In the rows, 128 means zero.
The rows of X fall into a few groups, which share some directions, and each row is roughly a mix of its group's hidden directions, except some rows that fit no group.
X:
[[105 177 133 105  99 105  68 126 161 124 104]
 [140 156  99 135 127  96 107 203 150 130  98]
 [ 58 151 129 160 119 122 104 173 110 103 139]
 [100 180 159 141  97 158 154 167 165 142 127]
 [188 125  81 109 148 152 136  77 139 133 111]
 [ 94 160 208 122 138 133 128 114 162 137 127]
 [118 176  85 100 120 156  82 134 172 142 129]
 [185 115 132  99 128 132 163 143 169 180 134]
 [116 196  60 119 132 134 115 127 131 116 111]
 [ 79 158 160 120 109 109 110  70 139 106 155]
 [ 69 143 156 158 114 118 112 184 146 106 141]
 [ 84 184 135 127  79 149 142 143 168 127 141]
 [ 77 180 110 144  92 157 152 161 148 116 130]
 [130  98 165 121 149 143 156 166 115 126 197]
 [124  63 190 134 109 125 111 139 140 154 147]
 [ 84 159 163 112 100 119 107  69 131 112 155]
 [129 192 113 122 151 141 111 156 167 102  85]
 [110 134 155 140 148 138  96 175 198 120 114]
 [142 151 159 113 139 159 175 124 162 189 138]
 [155 137  67 123  97 100 111 171 143 124  90]
 [157  81 142 147 144 145 127 197 141 149 105]
 [158  88  80 152 164 125 131 146  84 116  97]
 [ 77 153 186 111  93 113 118 125 148 135 165]
 [136 138 185 117 157 150 159 110 161 181 141]
 [141 152 120  81  70 134 149  80 133 158 139]
 [105 152 191 105  98 116 110 113 170 140 160]
 [144 123 185 113 141  96 105 119 186 152 100]
 [156 103 136 111 121 120 145 158 181 193 137]
 [119 120  87 147 128 130 105  59  92 107  96]
 [150 147 139 137 189 164 160  88  96 146 136]
 [154 109 118 162 128 113  85 177 176 104 107]
 [113 174  91 120 140 133 160  69 112 101 155]
 [167 103  98 136 172 152 161 132  84 143 164]
 [102 135 119 128 123 118  70 165 194 142 125]
 [ 57 131 163 146 109 114 103 169 151 131 144]
 [164 140 132 120 168 172 180 104 105 154 151]
 [202  84 139  94 134 117 139 126 154 152 126]
 [130 105 149 115 109 106 129 196 175 155 153]
 [ 78 166 138 126  78 121 120 173 165 131 118]
 [136 178 154  91 133 162 140  71 141 102 140]
 [ 64 169 133 123 106 126  87  97 151 118 154]
 [152 126 180 131 200 143 147 112 114 140 152]
 [ 66 158 117 153  93 135 141 182 128 110 131]
 [168 118 145 117 163 140 166 180 132 155 170]
 [ 97  95 190 127 133 117 123 165 146 130 177]
 [118 140 211 118 155 136 138 111 161 151 138]
 [114  88 207 143 108 113 105 150 130 133 116]
 [ 79 162 166 122  90 130 131 156 176 150 127]
 [ 99 139 185 129  86 103 102 160 165 132 148]
 [100 135  44 148 132 146 125 147 115 149 150]
 [ 97  90 147 141 126 101 100 187 124 102 167]
 [ 88 179 124 118 136 175 178 103 113 136 141]
 [156  61 193 129 118 131 139 135 116 146 132]
 [154 108 166 156 168 121 162 170 137 101  91]
 [182  77 123 128 163  99 114 122 151 169 118]
 [ 70 145 167 151 176 146 149 147 101 119 143]
 [ 96 168 146 122 118 139 130 176 193 141 113]
 [152 133  68 117 137 101 170  82 101 124 148]
 [ 66 160 144 154 101 131 128 181 148 112 138]
 [197 103 166 112 129 121 139 120 120 177 109]
 [ 78 127 167 154 128 104  92 172 151 102 147]
 [ 81 178 158 148 144 118 113 136 160  82 108]
 [127  82 167 151 115 100 112 131  71  90 124]
 [122 154  98 110  42 124 133 134 153 135 128]
 [140 136  42 107 116 132 109 127 132 164 145]
 [147 174 111 103  91 137 158 166 169 157 106]
 [131 101 131 106  98 127 139  67  90 150 176]
 [100 208 158 134 147 153 148 152 126 124 120]
 [189 114 111 100 157 141 134  67 125 145 119]
 [108  97 190 126  98 133 132  85  95 132 161]
 [118 200  67 117 138 127 121 118 136 107 112]
 [169 130 111 140 177 170 171 123 104 147  96]
 [100 183 152 115  91 162 174 131 137 157 136]
 [124 163 110 103  60 118 124 143 166 118  91]
 [148 142  92 153 192 174 139 121 148 106 107]
 [168 109 185 104  99  95 102 119 155 159 135]
 [167 121  72 136 147 115 122 171  86  93 129]
 [ 94 164 169 142 143 130 159  85 112  77 134]
 [ 96 180 162 118 113 120 130  72 110  90 129]
 [157 116 100 109 136 142 174 101  66 156 111]
 [134  81 193 148 126 152 157 133  85 129 131]
 [177  76 131  94 104 100 111  95 145 101 116]
 [168  76 194 133 136 108 152 139 124 124 110]
 [ 61 155 140 120  70 112 124 141 134 120 158]
 [122 106 207 131 120  95 142  91 120 104 135]
 [ 96 100 179 118 165  98 113 108  85 127 159]
 [138 142  84 124  97 100 109 193 129  93 108]
 [151  93 168 133 109  97 101 177 127 144  83]]
Here is one row of each group, with its name. Which group are the others in?
[ 74 139 185 116  87 137 132 117 166 138 143]	W
[ 74 151  59 159 138 139 129 137 115 126 151]	G
[138 131 190  93 144 129 146  81 111 167 148]	N

[131 105  78 141 120 108  99 142  82  70 127]	W
[ 82 199 118 132 120 121  94 134 138 101  99]	G
[170  98 116 120 149 140 135  50 106 129 119]	W
[103 163 166  94 100 130 119  87 169 136 165]	N
[187  87 110  99 112 106 136 170 158 141 139]	W
[ 91 159 102 133  76 107  94 132 145 105  82]	W
[104 181  78 150 147 137 118 170 130 110  94]	G
[143 134 209 116 173 116 120 112 155 130 123]	W
[160  81 127 101  95 118 125  68 158 145 114]	W
